One turning vector, and how many ticks it has turned:
The counts run from 0 to 445.
[ 23  39   3  15   8  16 -24   9   4  16  31   4   1  -3 -23  31   1  16
  22  32   9   4  14  -1  -8 -11  -1 -10  -3 -35  -1  10  -8 -32  38 -30
  28   0   0   5  -6  -9  -1  12  52  -6 -14   6 -56  15 -35  -6  15  -3
  10  -9 -18   9  21   8 -11   8  47 -11 -17  11  -4   8  12  -6  10  22
  -6 -12 -42  16 -26  27  -6  -9  27  17 -25  -4]	443
[-22  11  -8 -10 -17  12  -1  16 -14   8  -1 -12  16  39 -16  -9 -13 -12
   5 -13  -5  -5  24  18  17  18  -8   3  -4 -10 -14 -30  22  -8 -13  32
   9  11   4  17  29   7  17  16   2 -10 -27 -15  -9 -22 -14 -37   7 -12
   7 -28 -26 -15  17   1 -12  11  -1 -38   0  35 -15  19  34   2  20  18
  11  15  -3  19  37  35  -2   4  68  -9  27  36]	242
[  7  19 -14 -22 -18 -21   0  10   1  13 -10 -20  12  31 -26  -5  -7 -12
  -2  -7 -16  -8  15  -4  19  32   5  28  14 -12  -5 -49   9   6  -8  50
  -1   1  13  16  27  20 -24  13   1  13 -16   8   6 -43 -16 -18  -1 -10
  -3 -27  -7   1  13 -26 -17   9   5 -26 -11  33 -16  -7  15  11  29  22
  -1  15  -6  -3  23   3   2   0  46   3  24  57]	245
[ -7   5  36 -19   9  14 -15  -1  -7  13   3  15  -4  31   5  17 -42  31
   1 -15  -9  34   2 -23 -60  -9  -1  -3  -5  -4 -16 -10  -8 -26  22  10
  -4  35 -12  -6   8   5   6   3  31 -34 -25   3   9   0  21   6  14   9
 -24 -18 -18 -23 -18  14 -16   3   4 -10   5 -10   8   2  17 -19  -9  30
  25   1 -13   0 -31 -24 -35 -13  21  29 -35 -12]	59
[-16  24  16  -4   3   5  -5 -11 -54 -26  20 -17   9  25 -10   2 -45 -10
 -19  -6 -26  20  11  18 -27   1 -19  13   1  17  -9 -16  12  -7  -2  28
   7  38   7   6  33  16  24   5 -14   6 -28 -23   4 -12   8 -20  26  -9
  12 -11 -11 -14 -18  -5 -25   5  -5 -25  12  23 -33  11  24  -2  18  11
  34 -16  -9  -4   8  32  -1  16  62  23  -2  -7]	238
[ 21  38 -14   4  -3 -19 -30  -5  -9 -15  55 -11   6   5   3  31   1   7
  -6  -3  22  -1 -15  -5 -30  11   0  15  11 -30   0  14  18 -17  -4   8
 -12 -23  21  21 -11   1 -12 -12  27  -9   3  -6   5  -5 -47  -5  12 -32
 -15 -39 -14   8  27 -16 -14   0  30 -35 -29   6  -7  21 -15  -1 -29   6
  -2   5 -35  12   5   0  40 -19   3  12 -13  -7]	75
[ 17  34   5 -33   9 -13 -22   3  21 -13  16  10  10  16 -14  28  27  -1
   1 -24  -3  -4 -14   1 -29  -1  10  15   8  -7 -10   8  29  -9  -2  45
   2  -9 -17  42  12  42  -8 -17 -10   7   0  19  11   2 -30 -28  45 -19
   6 -24 -18   3  13   8 -11  -5  22 -23 -32  27   4  18 -13  17   8  15
  33  -6 -29 -22 -10   1  16 -42   4 -21 -20  30]	121
[ 18   8  -9 -18  37  32  24  43  14   8 -21 -16  33  24 -17  -2  17   2
 -17   3  -8  10  -1   5  -1  -7   2   3   5  35 -15   0  25 -21  -1  -1
  45  14 -20  45  11  27  25  17  -2  -2 -30  11 -37   7 -18  -9  47   1
   2   5 -33   0  -8 -12 -12  11  -1  -4 -19  18 -26  17  26  -9  28  18
  23 -27  -4 -17   7   2  -6 -12  37  -8  -3  -5]	163
[-44   1  -9  -7  21  12  13  14 -13  14 -37   2 -18  21  -3  33  -4  10
  18 -11 -17  -2  -4 -37  -7 -33 -26  15 -10 -41   2  17  17 -35   0   6
   1  12   1   9 -24  18 -26  -3  -7  19 -24  -7 -18 -12  -9  -8   6 -16
  34   1 -24  17  -3  11 -24  10  38   9 -29  -8  14  11   4  -9   8  32
  36 -13  13   7 -25  -6  12 -43 -27  -2 -34  -1]	47
[ 27  23  14  12   1   9 -24  -3   0   9  21  15  13   7   3  29 -18  28
  15   1   4  18 -11  -7 -25   9   8 -19   1  14   2  22 -19 -21  40   3
  30  -6   1   9 -19 -12  21 -14  48 -39  -1 -20   2  28 -24  25  30  -5
 -24 -14 -23 -13 -24   4 -29  -9  19  -2 -25  14 -14  16   7 -24   2   8
   0 -20 -28   1 -11  -3   5  -1  22  27 -35 -50]	107
[  1  21   4   6  34 -25 -14  -6  -5  -5  12 -20 -18  -9 -55   5 -27   4
 -16   5 -23  42  13 -10  -2   3   4   8  28  -7  18 -36  14  17  12   7
  19  40  -3  10  20   8 -15  27  -9 -12  -1   1  13 -11  24   5 -13  19
   0  29  10 -32   8 -30 -20  -9  17  17  -9  16   7  -9   2  -7   6  40
  21   9 -31 -19   2  -1 -12  15  58  32  19 -10]	314
[ -7  14 -23  -5  46   1   2   6   4 -18 -21 -28 -30   1   3   3   5   4
 -31 -10 -13   7 -20 -13 -33  15   6  16   3   4 -22   9  42 -36 -16  -3
   1 -16  -5   2 -20 -15  11  -1 -15 -22 -14  -5 -27   2 -32   5  -9 -16
 -13  -7  -9 -18 -10 -37 -39  15  -3 -16 -12  16 -35  22  24 -17 -26   7
  47 -21  -9   1   5   6  15 -46   4  31  -7  -1]	83
[ -1  17 -17  24 -16   7  -1  -2  20 -20  18  10 -12  17  24  18  26  21
   5   9 -43 -13  -7   2  17  52  10  -3   8  16  22  27   4 -13  15  11
  22   9  17  25 -38  -7  -3 -11  29  -3 -19  -4 -30  -5 -16   8   4 -34
  -1  19  16 -24  20 -38 -14  33  42  14 -49  18   8  12   7 -13  -1  -7
  -2 -25   1  13   1   5  15  -7  -5   9 -15 -22]	149
[-44  -7 -14 -10  12  17  22  21 -16  12 -30   0   0  23   6  18  -1  10
   8  -1 -14   2   1 -38  -7 -31 -40  11  -9 -40  -3  23  24 -44   5  -7
   3  13   6  15 -21   8 -17 -13   2  10 -29  -7 -28 -16  -8 -17   3  -9
  29   5 -30   3  -4   7 -14  24  30   6 -36 -18  16  18   8 -17   0  41
  33  -9  13  11 -20 -10  14 -34 -33  -2 -34  -7]	48
[ 13   9 -12   3 -15 -41 -11   7  17  11  14  -4   1  71   0  28 -14  -2
  18 -18  -5  19  -3 -26 -12  -5 -11   6  -2 -28 -19   4   3 -28   9  27
  18  12  29  16  14 -15  -7 -10  36   2   0  27   8 -17 -24  -9   3 -40
   8 -30 -27  24  44   7 -12  -7  12 -26 -10 -19   9 -22 -21 -22  17   2
 -18   8  -5   0  25 -21 -10  -1  -3  12 -37  -1]	402
[  8  17 -13 -23 -22 -18   4  14  -5  15  -4 -24  22  42 -22  -8  -6 -19
  -4   0 -13 -11  20  12  26  29  -8  23   9 -12  -3 -41  15  -4  -6  48
   8   3  13  12  31  13  -7  11  -1  11 -21   1   5 -36 -15 -20  11 -10
   0 -22 -14  -6   9 -10 -11   4   1 -31 -16  28 -23  -3  19   6  24  22
  -8  18  -5   2  29  16   2   5  65   2  24  52]	244
[-51  -6   0 -12   6 -13   2  -6   5 -15  -1 -13 -23  29   3   8 -20  10
   2 -25 -24  38  11  -5 -13  -6  -1  13   1 -18  -9  -1  25 -53 -20   9
 -11  30   8   6   8  20  16  14  -2 -26 -38 -18 -40 -18  12 -22  -1 -11
 -15   8  -7 -29  27  21 -15 -10  13 -20  15  -8  23   6   5 -27 -18  29
  43  32   6  10 -11  16 -25 -11  26   2   1  41]	16
[  0  11  21  -5  16  31 -33  10 -19  13   1  15  27  32  -5   6 -39  13
  20  -4   9   9  23 -10 -18 -20 -15 -12  -1 -21 -19 -24 -13  12  24  15
  29  14   7  13  14  -8  12  -9  12 -33   1 -38  27 -17 -15   1   5   9
   9 -27 -42 -13  -7  12 -17  22 -13 -15   0  37 -18  11  19 -14  23  -2
  25   1  -2  12  24  10  -2   6  46   2  14 -46]	285
[  7  14  -9  30  33   0 -19   5  27   4  -7 -17 -44  19   3  15   5  16
  -9  19 -29   5   8 -18  -7  13   5  -9 -24 -27 -39 -13  18 -30   0 -14
  39  15  16  -6  -7 -35 -11  34  28   5 -13  15 -13  -1 -26  13 -28 -12
   7  -5  -3   6  38 -31  -7  32   9 -13  -7  10 -25 -17  30  -2 -17  -4
   8 -24 -14   7   8   6 -20 -35  17  31 -22 -20]	35
[  4  24  15  17   6   0 -22  -4  13  14  -2  18 -11  14 -20  43  -3  17
  20 -11  12  -1 -11  -9 -19   2   9 -37 -21  -2 -13  18 -11 -31  30  -2
  41  -1  -3  15 -11 -20  16   0  32 -32   5  -4  14  38 -34  15  38 -19
 -17 -26 -34   1 -10  24 -27  -3  28  -6  -8  21 -12  14  13  -4  10   5
   2 -18 -30  -4   4   9 -12  -2  32  11 -42 -47]	109
[ 11   8  21  15  18   1 -46  -4  16 -11  40  -7 -17  35 -19  -4 -36  21
 -25  -1 -18  31  12 -20 -27  22  15  -2   4 -15 -22 -34   5   7  12  -1
  10  33   1   0  14 -24  -5  14  25 -29  -8  14  25 -35   4  -1 -29   1
 -10   1   9 -27  39 -29   0  24 -14  -7 -13  -7  12 -17 -10 -14  -7  -2
  17  23 -17  -4  26 -11 -22  -2  39  25  -2 -11]	360
[ 28  37  -1   9  14  -2 -15  14   0  10  31  -3   5  -5 -19  41   2  13
  22  27   6  11  11  -4 -12 -24   0  -6   1 -27  -2   5 -12 -32  32 -18
  30  -3   1  17  -3   0 -17  13  47   7  -4  11 -37  24 -34  -3  26  -7
   4 -11 -11  18  16  12 -17   0  49 -13 -16  15 -10   2   9  -7  23  23
 -10 -21 -40   7 -28  15   1 -11  30  11 -32  -7]	444
[  7  45  -5  11  28  -6   2  23   7  10 -23   8 -25  26  11  34   9 -11
 -17  -3 -16 -11  -9 -13 -13   5  10  -7 -19  15 -28  30   1 -29  34   5
  28   0  -7  21  19  21  11  -7   4 -21 -24  27 -23  -8 -29 -26  27 -30
  19  -7 -12   7  10 -16 -10  19  31 -33  -4  32   0  -3  11  -9  41   9
  25 -27  -6  -9  -1  37 -13 -18   8   4 -38   1]	115
[-15  17   2  17  41  13  16   7 -17 -12 -10   0   3   2 -35  32  -1 -11
 -24  -7 -20   7 -18 -10 -17 -14  -1  -8  -5  20   2  12  14  -7   0   1
  45  23  -8  27 -13   5   8  17 -15   9 -26  15  26  12 -19   3  39 -17
  25   2 -24  16 -15 -23 -26  12  24  14 -32  17 -17  17  15  -2  22   9
  22 -39 -17 -28  12  -4   6 -16  17  16 -32 -52]	158
[ -8 -12 -18  -6 -15   5  31  21  29  40 -34   1   7  23  -8  36  22  18
  23 -11  -2  15   3 -18  21   5  -3  -2  10 -23  15   4  21 -33  -4  10
   9   2  -1  23 -38  18  -6  20  34 -20 -22  -6  -6 -22   2   1  11  -3
 -46  -4 -32  -7  16   5 -27  -2  40   5 -19  -3  35  16  20 -17 -15  42
   1   5   1  13 -11 -32  -3 -16  10  -1   0   3]	97
[  9   5  -4  -2  47  -1 -32  11  12  10   6  -6   7   8 -15  11 -26   2
  23   0  16  18   2 -36  10 -36   0   4   7 -27 -21 -12 -10 -12  31  10
  49  -7  19  25  -1 -13 -11 -12  -4  -8  23 -24  18  16 -31  31  13  -7
  23 -11 -38  31   0   4 -29 -13   7  27 -22  18 -22   5 -14 -14  13   2
  15   4 -24 -10  19 -11  12 -11  -2  -8 -12 -56]	333
[-18  -3  -5 -17 -30 -28 -12  -8  12  -1  11  -7 -16  35 -35   0  -6  21
  10 -20 -30  15  -2 -15   1  36  -5   7   4 -30  12 -14  18 -12   2  44
 -21  27   1 -12 -10 -24 -15   8  30   2 -17  21   3 -29   4 -14 -26 -19
  -8  -8   4 -33  23  -2 -16   3  17  -9 -37 -20  23  -9 -13 -12  -6  28
   1  38  -9   3  -2 -19 -10 -14  25  24 -12  45]	22
[  1  30  11 -26   2  -3 -21   1  10 -14  20  16   8  15  -6  36  24  12
  -4 -34  -8  -5 -10 -14 -37   8   2  16   1 -17 -11   9  34  -6 -12  45
  -8   5 -18  36   7  41 -17 -16 -18   4  -7  13  23   1 -26 -29  47 -20
  -1 -26 -12  -1  16   5  -3   0  26 -16 -47  16   6  16 -10  13 -10  12
  36  -4 -28 -17  -5  -3  21 -36   0 -18 -22  20]	122
[ -8  13  -9   0  14  -9 -21   2   4  19  11 -12 -13  -4 -73 -20 -14   2
 -30   9 -13  18   8   4  22  26  -8   6  15  -2  14 -21  44   1  18   3
  20  20   4  10  17 -24  -6  13 -14 -35   0 -11  -8   3  19  -6 -23   1
   3  23   3 -39  16 -23  -6  -7  -8  23 -29  10   3  27  -1  -2 -24  38
  24  31 -49 -15  26  -1 -12   9  43  21  17 -10]	311
[ -6  35  -1   0 -38 -23 -19   9   5  23   5   3 -26  48   9  17  -5   8
  10  -1 -25 -19   6 -14   5  36  -1 -12 -31 -21 -16   8   1 -41  25  13
   1  10  15 -10  20  -9   0   4  41 -17 -20  21  -5 -22 -26 -29   8 -17
 -14 -25  -5 -16  28  11   1   3  32 -42 -10  -8  15 -14  13  -3   9   9
  -7  14  -8   8  14  18 -19  -2  40   6 -39  40]	67
[-10 -13  -1 -31 -35   7   5  12   0  15  10  -2  51  33  33   3 -22   3
  22 -14   5 -15  -2 -21  11  16  -2   9   6   6   1  -2 -14 -25   3  32
   9  -3  22  33 -13  20  14 -20  16  -9 -31 -32  12 -26 -29  18  55 -25
 -26 -28 -37  10 -17  17 -25  -8  13  -7 -34  -9   3  22   4 -23  17  -9
  -1  27  13  12  14 -16   3   9  15 -16  -4  -4]	175
[-11  12 -16  31 -18  -6   3  -6  33 -14   6  11 -22  24  21  27  30  17
   1  -2 -47 -14  -6  -7  23  51  16  -8  -2  11  15  27   6 -23   8  14
  20  17  17  25 -44  -2  -3  -4  24   2 -19   1 -10 -18  -4  11   7 -41
 -14  21  17 -24  35 -41 -10  23  48  13 -41  18  16  -4  10  -8 -11  -2
  -3 -19   1  10   0   1   1 -14 -11   5 -22 -19]	148
[ 23   2 -25 -10  -6  -9 -14  16   6  -2   2 -13  -7  50   1   3  11  21
  36  16 -45   5  15 -20  35  14 -27   4   4 -27   2 -16   1   3  37  29
  41  19  19   2 -14 -17 -13 -10  12  21  14  -1   2 -28 -31  16 -23  14
   7  16  -3 -15  30 -18  -6  18  20   8 -48   9 -12 -38   9 -12  27   3
  -3 -12   8 -10  22 -23  26  -3  16  -4   2  -3]	325
[-21  -1   2  -6 -36 -11 -19 -13   0  -3  23   6 -11  35 -25   7 -13  20
   1  -8 -35  16   2 -12  -9  35 -12   8  -2 -38  20 -15  19  -2   2  32
 -28  26   9 -12 -10 -26 -22   8  34  -3 -21  21   2 -38  -4  -8 -32 -12
 -10  -7   3 -32  27 -11  -6  13  24  -8 -46 -25  29  -1 -15 -11  -8  30
   0  28  -9   7   5 -19   2 -11  28  26 -17  37]	23
[-11  14 -19  14  21 -13 -33 -13  15 -21  45 -21 -31   6   4  14  -8   3
  28  10 -17   5  23   3  17  -5  12 -14 -18 -54 -18 -34   4 -27 -12  -4
  32   9  23   1   1 -24   0  37  10   6  -9 -23  -7   3 -42  11   4 -11
  -3   4  -7   3  45  14 -18  -1  27  -6  -7   7 -20 -11   7 -10 -14  -9
   8  16 -15   9  29  30  -2  -8  50  -9  12   9]	367
[  8   9   5  -1 -18  17 -29   8  -7  -6  30  -4  29  24  19  -3 -20  14
  -2  12 -23 -11  34 -18   2  31   0  30  23 -30   9 -42  -3  22  -7  34
 -15   8  25  25   2  30 -38  -3   7  11 -18 -19  26 -68  -1  -5 -11  -5
   0 -17  -8  -2  19 -41  -5  37  15  -9 -30  28  -1   2  19   2   1   9
  10  14   0  23   0  -4  22 -11  15   5  26  16]	249
[-19  19  -6   3  11  -6 -11  -8  17  21 -12  -2  -8 -34 -53  -7 -10   8
   3  20  -6  -4  23   1  29   2  13   7  22  -6  17 -12  -1 -10  24  21
  30  -3  10  19  -4  -6 -26   5   1 -20  -1 -30 -34  27  21  14  -6 -16
  19  15  -2   0  -3  -8 -32  -9  25  29  -7  56 -12  26   8   9  11  39
  10   4 -46   5 -19  27 -22   4  17   8   4 -17]	265
[-32   0 -22   2  13 -35  -2   1 -21  -1  -8 -32 -23  17 -16 -22 -33  -3
 -31  -5 -15  26 -11  -9  10  20  -8  30  24  15  13  -1  37 -23   9  16
   8   4  22  13   2 -12  10 -27 -28 -44  -5 -41 -24 -12  13   2 -21 -22
   3  15  -3 -32  -7 -36 -30   0  -9  13 -11  13  -6  30 -10 -29 -20  24
  35  21  -2   3  35  -2   6  10   2  25  16 -24]	307
[ 20  41 -10   6  -9  -6 -36  -4  -3 -12  61   3  13   8   5  33  -1   7
  -1  -4  17  -2  -4  -1 -33  20   2   8   8 -38   0  12  16 -14  -1   5
 -19 -27  22  28 -15   9  -7 -21  41 -18  -5  -1  -6 -15 -41 -20   2 -31
  -9 -38  -9  -3  40 -16  -6  14  26 -35 -34   6   8  19 -11  -3 -29   6
   3   7 -30  21  -1  12  34 -15   7   8  -7   8]	74
[ -3   6   8   8 -12   7 -25  13  -4   4  36  17  14  41  -8  30 -28  13
  45  -7   9  23  17  -8  -4 -27 -13  -3   6 -40  -4   8 -14 -28  21   3
   7  20  12  16  -2  -4   6   3  51  -7 -18  -5 -19 -17 -10 -21  19  -8
   8 -21 -36  -2  36  40 -10   6  31 -19  -9 -16  37  -4 -18 -28  25  15
  -4  24  -1  24  -6   5  -5   6  31  -4 -23   9]	398
[  5   8  12   5 -13  -5 -19   6  11  19  11   0   7  22  28 -19 -43  -5
 -45   5  -9  -7 -11 -25 -17  48  36   9   7  40  -4  -1 -22 -12  19  22
   9   9  26  24  12   1  -6 -22  21 -46 -35  -7   7 -20   1  23  12 -44
  -7  -9  -1   4 -14 -50  -6  10  -6   4 -18  -2  -6  11  10 -14  12  -9
   1  13 -16   0  11  -7 -24   5  -4  24 -33 -19]	182
[  1  21 -23  14 -23 -30  15  -3  29   9  23 -17 -15   0  23  32  17   0
  10  13 -20  -4  -2  -6  30  40  17  -7   0   1  22   0   6 -38  -8   5
  29   9  28  19 -16  20   2  19  31   4 -22 -12   7  -8 -18  27  39 -33
 -51  15   6  -3  18 -12 -31 -18  61   9 -15   6   5  -7  17  -7 -14   6
 -26 -11 -19   5   3  -1 -15  10  28   6   4   4]	144
